In the rows, 128 means zero.
Each named turn below is shown by a few rows before and after it. Which turns, in which order, take the first row of each later pair to the second? The first pair is answered.
gadi:
[149 123 134 147 163 124 138 133 146  81 152 118 108] => [127 114 137 135  98 129 147 180 142 102 115 147 151]
[157 147 182 120 165 107 176 145 149  84 113 129 130] => [116 125 142 117  41 138 101 158 128 130 105 148 154]
[135 106 117 118 124 150 121 131 109 121 119 133 132] => [141 108 122 120 143 149 126 119 113 110 125 132 125]
[141 157 165  79 178 126 144  87 132 119  95 147 138] => [115 145 146  71  99 141 115 106 120 144  74 168 164]
Mor:
[ 89 139 113 151  35 108 113 181 101 153 114 177 172] => [ 99 129  84 184  51 111  67 144  98 150 166 155 133]
[147 122  97 149 130  95 138 166 144 110 162 133 131] => [149 123 102 145 147  94 137 156 150 107 164 133 123]
[114 141 128  95  76 134 123 129 121 148  96 146 145] => [115 129 108 113  65 138 100 118 121 151 119 140 131]
[136 135 104 118 127 150 101  94 123 131 140 129 100] => [138 143 113 105 144 148 121  88 123 126 127 132 104]
giku:
[ 95 117  91 123  43 164  65 110 118 163 106 138 140] => [136  89  98 223 115 102 113 173 141 114 173 100 116]
[134 132  98 180  89 137 101 136  77 142 114 139 129] => [160 136 113 196 157 121 125 124  88 117 136 124 105]
[120 132 128 104 122 142 115 100 125 129 117 139 125] => [121 116 119 138  94 126 113 143 128 128 128 135 141]
bepe:
[146 130 143 160 115 132 165 162 122 143 121 128 157] => [142 151 160 125 147 143 175 127 119 139 105 135 150]
[ 98 101 109 156  61 123 100 174 128 150 136 136 152] => [111 157 144  57 144 154 123  79 125 140  89 146 133]
[141 119 136 138 161 144 135 131 133 101 120 116 119] => [131 103 126 146 120 141 132 163 131 109 113 121 134]
Nevog:
[ 93 146 113  76 145 178  79  71 104 145 123 153 135] => [111 129  94 116 158 165  62  71 109 131 169 131 108]
[130 161 106  68 147 139 138  89  85 158  87 155 135] => [150 153  93 108 186 129 117  70  90 138 136 131  91]
[131 122 117 136 107 128 113 120 132 140 122 148 118] => [128 128 119 130 107 131 113 115 127 140 118 147 120]
Pairs:
(2 to 3 turns a pair)
[130 116  96 156 138 118 100 127 121 137 171  99  94] => [135 148 124  98 178 134 128  88 120 134 130 112  94]
giku Mor
[128 116 164 130 168 106 169 121 126  79 121 110 105] => [118  82 125 178  97 104 122 149 121 100 151 107 106]
bepe Mor gadi
[186 124 164 149 181 102 150 119 119 108 172  80 101] => [134 132 134  78  73 161  77  80  91 164 125 117 123]
gadi gadi bepe
[128 113 135 172 116  93 217 228 139 108 109 134 180] => [ 98 163 146  46 107 158 180 124 113 139  43 168 182]
giku giku
[112 140 147  99  95 133 121 134 126 139  91 141 135] => [123 130 118 123 110 135  81  98 122 132 132 119  96]
Mor Mor Mor
[128 155 164  74 149 137 170 113 125 121  76 145 151] => [156 119 125 171 178 105 133 119 133 100 173 104  93]
Nevog Nevog
[136 112 134 156 120  92 163 196 153  97 111 114 150] => [108 125 139  96  78 128 141 169 136 123  67 142 164]
Mor giku gadi
[134 138 145 113 145 118 187 154 134 128 113 133 144] => [126 147 122  92 147 149 118  77 119 138 132 126 102]
gadi bepe
[124 108  94 132 141 156  68  73 117 115 175 113  91] => [147 118 151 129 212 115 175 126 142  86 141 113 120]
giku gadi
[108 134 121  95  72 154  95 123 106 146  96 148 157] => [127 139 160 100 126 127 172 162 118 118  78 147 176]
Mor gadi gadi
[127 155 135  88 166 150 123  59 123 134 118 118 110] => [108 124 138 122  84 122 156 167 126 144  92 137 177]
gadi giku
[115 122  87 132  40 160 116 160 124 148 114 171 136] => [119 161 124  68  97 176 154 118 127 137  76 183 133]
bepe Mor Mor
[128 142 174 115 140 113 195 182 145 110  88 136 172] => [101 135 110 104  47 164  67 116 116 154 117 139 137]
giku gadi
